In the data rows, the value 128 means zero.
The rows are grouped in 3 different ways at once, and each row is in one group of each. In each grouping, groups are numbered from 0 in the order they first appear among the rows asked about.
The table:
[ 93 125 184 140  77 105 178  65  67 114 179 128 171 100 139 174 106  66
 126 156 172 119 108 147 127  97 137  65 139 126  80 177 186 124 146 128
  81 104 129 162 131 144 194  73 142  56  90 103]
[ 56 159 168 148  73 121 177  92  94 107 161 113 173  79 132 151  76  96
 122 138 152 116 126 133 118 120 158  62 108 117  99 184 149 129 167 109
  83 104 155 167 166 151 199  56 183 101 109  58]
[156  96  70 175 156 133 151 117 151 146 163 188  67  91 146  86 108 170
  97 122  15 107  34  95 121 104  45 205 104 109  80 106 104 169  40 135
 162 121 163 113 108  84  61 157 181 171  54 154]
[ 97  92 186 174  55 144 191 110 102 152 134  81 169 113 145 126 119 105
  73 164 172 135  78 107 154 140 132 111 102 167 147 160 164 114 130 127
 132 126 111 131 131 139 119 121 155 149 108 101]
[159 121  54  77 117 114  83 164 140 125  89 155 146 146 103 115 152 106
 177  82 139 123 230 136 101 174 125 146 161 132 183 138  37 103 124 139
 102 198 128 165 168 118 144 151 104 164 158 147]
[198 117 124 173 173 120 118  93 131 129 152 171  71 133 137  97 121 140
 127 101  49  96  53 116 120  72  42 184 120 101  69  86 124 162  51  98
 143 135 140 124  98  93  86 158 141 103  16 179]
[161  91  66  55 175 100  66 172 120 123 110 199 160 153 103 119 124 119
 225  68 119 126 206 157  93 164 130 163 174 158 191 110  70 102 154 106
 127 167 146 136 193  93 134 137  78 153 176 126]
[ 94 153 185 150 135 152 143 158 134 119 147  53 152 107 141 172 119 113
  67 198 160 144 151 106 123 113 182  71 114 132  91 144 176 118 188 150
 102 107 157  94 105 142 123  98 141  40 156  89]
[139 119  96  67 138 123 106 130 141 123  55 197 116 153 158  87 162 135
 204  86 136 155 149 149 181 145 111 164  99 180 149  82 121 179 101 136
 185 142 125 123 117 103 121 170  82 185 215 139]
[175 128  74  31 137 117  37 195 130 137  84 185 156 143  92 108 162 111
 199  93 128 123 212 132 107 145 146 153 136 152 163 127  88 130 150 142
 127 147 159 138 155 110 149 134  93 186 189 157]
[127 161  44 150 163 103 158  60 116  90 180 220  71  57 124 150  96 198
 123 119   2  88  94 150 119  64  79 139 127  82  67 178  98 189  73 135
  98 122 157 172 173  85  89  88 195 124  82 140]
[120 164  79 125 198 108 110 136 132 105 176 217  72  76 121 172 140 196
 133 112   9 105  96 151 103  57 112 116 109  67  42 151 151 193  56 128
  90  80 202 147 160  75  97  62 169 119 110 139]
[129 170  82  39 194 143  92 144 156  80  64 117 126 181 120 123 130 171
 173  83 152 152 210 142 106 149 143 124 158 144 195 128  74 132 168  83
 143 159 143 120 146 125 127 151  84 160 169 141]
[192 143  93  40 123  98  54 189 132 128  89 183 146 139 110 153 155 102
 198  84 131 181 194 124  81 148 136 159 141 141 166 127 111 110 145 152
 120 167 161 165 142 105 141 134  92 160 175 124]
[ 75  90 195 171 107 121 175 151  99 164 145  91 171 132 158 117  70 131
 106 148 172 146  57 127 163 113 136  99 127 165 112 147 182 137 148 110
 126 109  85  86  61  94 136 120 137 126 108  85]
[103  88 147 185  64 114 125 148  85 176 177 101 206  80  73 134  80  63
  89 174 190 125 121 104  93 135 151 110 132 134 122 189 155  58 165 123
  60 131 147 163 137 114 144 108 181 118 114 115]
[125  98 177 150  96 105 102 126 123 180 184  97 184 104  71 163  90  64
  93 182 158 121 131 117 104 146 178  77 180 135 117 157 196  66 188 138
  65 123 119 139 124 130 153 117 170 120  91  99]
[146 130  90  65 158 105 111 134 163 109  65 167 120 182 142  76 131 170
 203  71 162 147 160 157 167 189 115 172 135 137 196  73 112 149 135  89
 165 142 105 151 116 118 105 166  54 210 174 115]
[ 90 103 174 170  50 151 170 114 106 166 146  88 177 107 134 127  83 104
  77 163 182 142  70 125 188 155 134  97 107 150 113 147 146 109 132 117
 120 126 111 128 113 163 142 149 174 144  78  87]
[154 126  92 148 162 124 100  87 168 161 149 179  37 116 134 111 129 220
 124 131   8 104  47 122 120 122  65 137 149 106  63 120 152 177  38 147
 145 115 132 134 100 120  94 151 166 153  48 204]
[132 194  72  65 155 160 117 118 187  84  68 107 102 164 126 149 159 172
 148  93 143 154 229 148 128 153 143 114 131 136 184 123   0 142 124 152
 152 149 132 120 160 156 138 146  93 131 210 146]
[ 86 107 186 179  88 137 174  79 102 162 148  80 158 116 140 121 110  78
  79 157 168 124  66 123 157 109 139 130 147 144 114 119 183  96 148 133
 146 109  94 136 113 137 141 139 135  84  93 109]
[ 95  99 206 171  77 149 180 100 107 164 151  90 174 107 169 136 126  67
 106 161 172 141  63 117 155 133 133 137 115 133 122 122 198  99 138 120
 127  93  90 116 105 150 161 115 129  90  82 124]
[142 189  73  45 191 144  87 156 181  89  67 106 107 177 112 144 191 137
 181 103 172 161 225 163 123 136 153 119  85 116 147 102  81 163 133 149
 150 139 157  95 145 144 111  98  88 142 223 131]
[ 94 103 192 185  84 136 142 106  81 158 147  72 172 121 158 122 114  89
 104 178 165 106  71 117 167 129 148 122 132 115 131 132 163 101 156 133
 127  81  92 127 100 154 145 128 139  96  84 113]
[161 157  71 158 228 115 129 156 154 110 167 157  41 116 119 178 125 214
  76 163  33 109 124  94 101  58 124 119 101  44  66 115 116 162  85 124
 129 124 176 101 122 122  87 123 176  85 108 172]
[141 139 104  85 105 150 134 105 150 131  67 149 103 163 145  86 163 125
 198  62 126 157 134 175 146 183 104 189 110 167 174 123  64 154 111 115
 185 195 101 155 136 148 131 170  76 239 158 126]
[ 81 126 191 165 141 141 155 147 114 121 173  68 160 119 138 176  60 139
  63 188 188 157 170 108 121  96 171  89 136 112 126 176 164 118 183 103
 103  85  99  86 125 148 111 123 120  53 125  99]
[137 180  89  74 145 146 133 127 152  76  79 114  92 172 115 153 155 161
 139  86 125 141 227 129 104 144 148 139 126 162 192 143  23 138 148 149
 148 169 140 116 166 149 105 132  91 153 197 134]
[ 95 110 167 190  34 139 193 143  91 166 148  92 163 121 125 103 100 103
  67 185 187 112  79 121 153 167 161 127 102 153 130 157 162 126 146 153
 116 119  80 120 110 135 171 134 146 128 118  97]
[101 140 211 196 115 165 174 120 136  80 169  61 139 122 136 179 119 107
  93 173 179 113 146 119 127  83 166  80 136  87 108 145 145  85 164 134
  98  82 103  82 102 161 150 100 109  45 137 113]
[168 158  70 149 238 106 119 111 192  93 169 114  44 128 102 181 135 226
  87 140  31  84 107  86 116  71 106 104 164  56  66 124 119 162  92 144
 126 102 150  97 117 125  73 140 185  86  90 187]
[187 119  72  63 135  90  48 153 146 142  87 158 129 163  75 119 152 110
 184 108 107 141 216 142  93 162 160 127 183 157 173 127  67 102 137 139
 111 154 158 157 183 116 145 131 116 191 156 128]
[131 189 103  22 138 122 101 122 143  71  70 202 122 134 155 142 155 116
 204  84 126 120 167 185 140 107 133 108 104 136 114 124  97 158 138 134
 123 143 155 184 184 120 152  68 100 163 213 117]
[142 193  60  76 153 162 116 146 174  79  64 123 103 174 128 122 154 145
 150 108 147 153 225 131 128 158 151 153 120 129 202 121  13 128 141 131
 146 146 141 120 163 176 105 145  80 146 187 158]
More rows, each followed by its group in each grouping, the strongest grouping first:
[111  94 189 155  59 116 165 164  89 169 154  90 151 116 145 143  92 126
 104 170 168 147  77 142 147 128 156 117  83 138  91 127 216 113 145 105
 140 123 138  99  60 111 133 105 139 122 136  97] 0 0 0
[144 164  45 180 184 151 144 118 166  92 206 145  14  92 100 153 113 231
  64 137  26 107 145  71  72  82  96 130 100  84  93 165  54 180  84 141
 125 123 157 109 134 114  58 115 170  55  83 182] 1 1 1
[132 142  76  95  98 150 103 109 151 138  53 138 103 172 142  67 144 150
 179  89 133 150 141 160 163 177 102 180 100 154 198 106  54 143 103 123
 171 158 113 162 128 143 132 195 105 208 165 115] 2 0 1
[179 111  77  66 136  86  57 153 153 140  80 167 135 139 103 115 171 122
 180  95 114 123 214 150  75 161 140 127 187 174 178 106  84  87 138 139
 113 158 120 165 176 158 128 139 104 193 169 149] 2 2 2
[169 123 120  78 137 155 105  91 138 123  51 154 115 168 150  94 176 106
 189  73 159 137 136 174 159 157 107 163 162 153 161  65 106 136  93 128
 157 161  91 128 145 126 117 170  53 176 173 167] 2 0 3
[ 93  96 197 171  61 102 164 108 121 149 155  74 144 131 130 126 131 103
  71 164 126  97  58 125 147 165 135  96 159 147 119 134 185 105 143 138
 150  94 114 115 110 158 185 159 146 155  90 130] 0 0 2
[141 108 127  70 141 136  84 107 141 108  46 144  98 176 166  82 178 105
 208  85 117 138 141 140 167 148  88 182 130 136 195  94  97 131 105 131
 188 144 117 148 155  98 135 152  61 179 182 144] 2 0 3
[138  77 177 179  75 149 131 137  77 145 196 111 213  95  95 167  94  57
 105 145 192 102 127  88  78 121 159  89 163 151 103 130 189  63 158 135
  51 111  98 149 143 134 152 117 151  62  86 107] 0 2 3
[117 107 186 174  88 114 179 156  92 178 151  77 167 126 127 139 136 103
  84 151 176 145  63 141 153 124 125 137  89 123  82 138 215 119 128 130
 134 110 118  95  59 124 158 115 134 120 126  83] 0 0 0
[134 143  92  78 124 150 106 112 139 129  52 163 137 148 163  81 138 134
 171  70 137 144 108 157 165 194  96 176 117 165 173  99  61 161  89 128
 164 159 137 145 139 123 139 162  82 197 173 130] 2 0 1
[ 60 140 169 180  83 172 176 134 121 115 182  55 137 118 113 163  99 144
  60 195 172 138 158 111 111 133 165  76 113 102 149 150 125  94 152 129
 101 117 109 119 123 164 146  98 164  80 145  87] 0 1 1
[147 128 116  71 119 124 107 155 155 124  48 157 113 159 150 100 211 124
 187  69 148 145 139 165 180 155  97 166 108 153 144  69 115 149 129 115
 156 166 124 126 119 121 115 138  84 205 183 135] 2 0 0
[113 152  79 148 249 135 119 143 135  86 173 159  40 126 142 124 116 204
  98 121  17 107 145  95  94  83  90 100 124  82  88 141  97 170 101  86
 118 115 132  92 114 120  71 139 192  66  77 160] 1 1 4
[137  99 192 154  97 112 120 138  63 179 189  91 210 106  76 162 111  40
  90 142 137 102 180  91  80 106 162 103 151 140 115 141 167  45 174 130
 102 113 134 162 136 145 149 117 134  63  93 111] 0 2 3
[140 142  97  83 129 120 104 145 140 158  69 148 121 144 140  69 169 143
 199  78 151 160 102 172 164 160 129 162 121 150 160  80 144 151 110 150
 168 161 148 121 121 130 131 126  74 172 214 132] 2 0 0
[106 115 207 192  75 147 165  90 103 156 140  68 158 118 130 128  89  75
  90 149 174 142  57 112 151 131 129 136 131 132 110 128 192  90 152 124
  92  89  79 124  97 150 133 145 119 112  78 137] 0 0 3
[107  70 197 167  68 136 171 100  96 156 169  82 178 124 154 121 104  70
  63 158 160 117  78 107 149 111 130 122 145 130 109 126 188 105 140 124
 114  99  69 126  89 144 153 126 124  80  77 114] 0 0 3
[ 86 154 167 156 129 121 164 150 111 122 177  52 143 108 135 180 132 131
  54 166 162 149 155  99 137  94 212  94  93 111 111 150 168 111 148 134
 110 110 137  65  98 151 134  99 141  69 148  72] 0 1 0
[112  93 209 160  63 111 131  97  93 179 158  77 144 117 117 131 103 109
  96 151 166 132  39 128 150 154 141  94 140 146 125 131 210  90 154 147
 142 109  97 109 106 158 169 122 141 141  97  97] 0 0 2
[155  95  81  54 166 113  40 183 120  96  86 199 164 190 102 101 141 104
 199  89 143 121 206 158  78 153 147 135 171 148 199 116 100  96 173 107
 127 164 139 171 160  87 123 148  89 182 177 126] 2 2 4
[150 126  73 165 146 111 144 108 143 132 162 178  76  85 116  81 100 176
  92 132  31 117  53  96  98 124  59 174  83 113  93 147  96 189  49 128
 151 134 148 118 113 125  60 150 184 139  53 164] 1 0 1
[ 63 133 197 171 144 145 179 149 108 118 174  66 147 121 165 173  81 148
  83 196 165 136 175  94 120 119 159  72 122 118 141 156 145 104 169  95
 110 120 111  96  98 171 126  95 149  64 125  88] 0 1 4
[138 166  82  75 175 164 109 153 177  43  63 102 112 149 147 112 164 118
 153 108 122 146 212 136 130 111 158 145 164 142 195  98  64 153 136 136
 131 150 121 125 146 156 134 143  52 112 192 161] 2 1 3
[181 117 104 192 188 130 127  87 118 133 150 182  48 119 149 122 141 149
 115 134  53  88  31 101 137  82  42 175 132  81  91  78 113 168  36 121
 140 125 114 142 123  97  91 153 145 108  46 197] 1 0 3
[167 150 106  64 153 122 117 133 165 111  19 157 115 162 127  68 182 148
 195  95 102 154 141 180 182 198 132 162 149 149 173  95  90 152 129 130
 186 146 118 159 129 129 143 175  88 233 143 144] 2 0 2
[146 165  65 120 186  94  95  89 119  88 182 229  70  59 120 124 128 196
 153 108  28  78  83 141 111  58  96 149 109  57  21 146 158 192  81 138
 123  91 187 157 147  67 114  81 180 123  99 130] 1 3 0
[ 83 130 175 159 126 137 153 168 136 145 144  35 159 105 123 158 134 144
  80 160 180 128 151 111 132  97 167  98  98  90 102 135 166 118 167 133
 106  98 159  75 112 163 167  83 159  58 141  90] 0 1 0
[106  97 194 161  86 127 146 118 105 170 150 106 154 134 144 120 119 114
  95 158 172 134  54 132 140 134 133  90  65 171 101 123 219 117 161 161
 146 123 118  96  84 120 118 102 156 109 123  79] 0 0 0
[154 113 115 182 169 105 135  94 156 122 148 184  55 111 137  83 139 138
 140 104  53  86  34  91 120 105  33 151 129  83  88 111 130 175  58 119
 167 109 112 117 127  67  79 148 142  91  41 203] 1 0 3
[130  90 163 164  89 125 129 155  88 154 168 104 198 110  80 155 110  37
 107 166 161 123 138  94  81 116 137 106 166 117 118 149 183  31 171 107
  75 123 115 139 155 123 141 111 150  72  86 136] 0 2 3
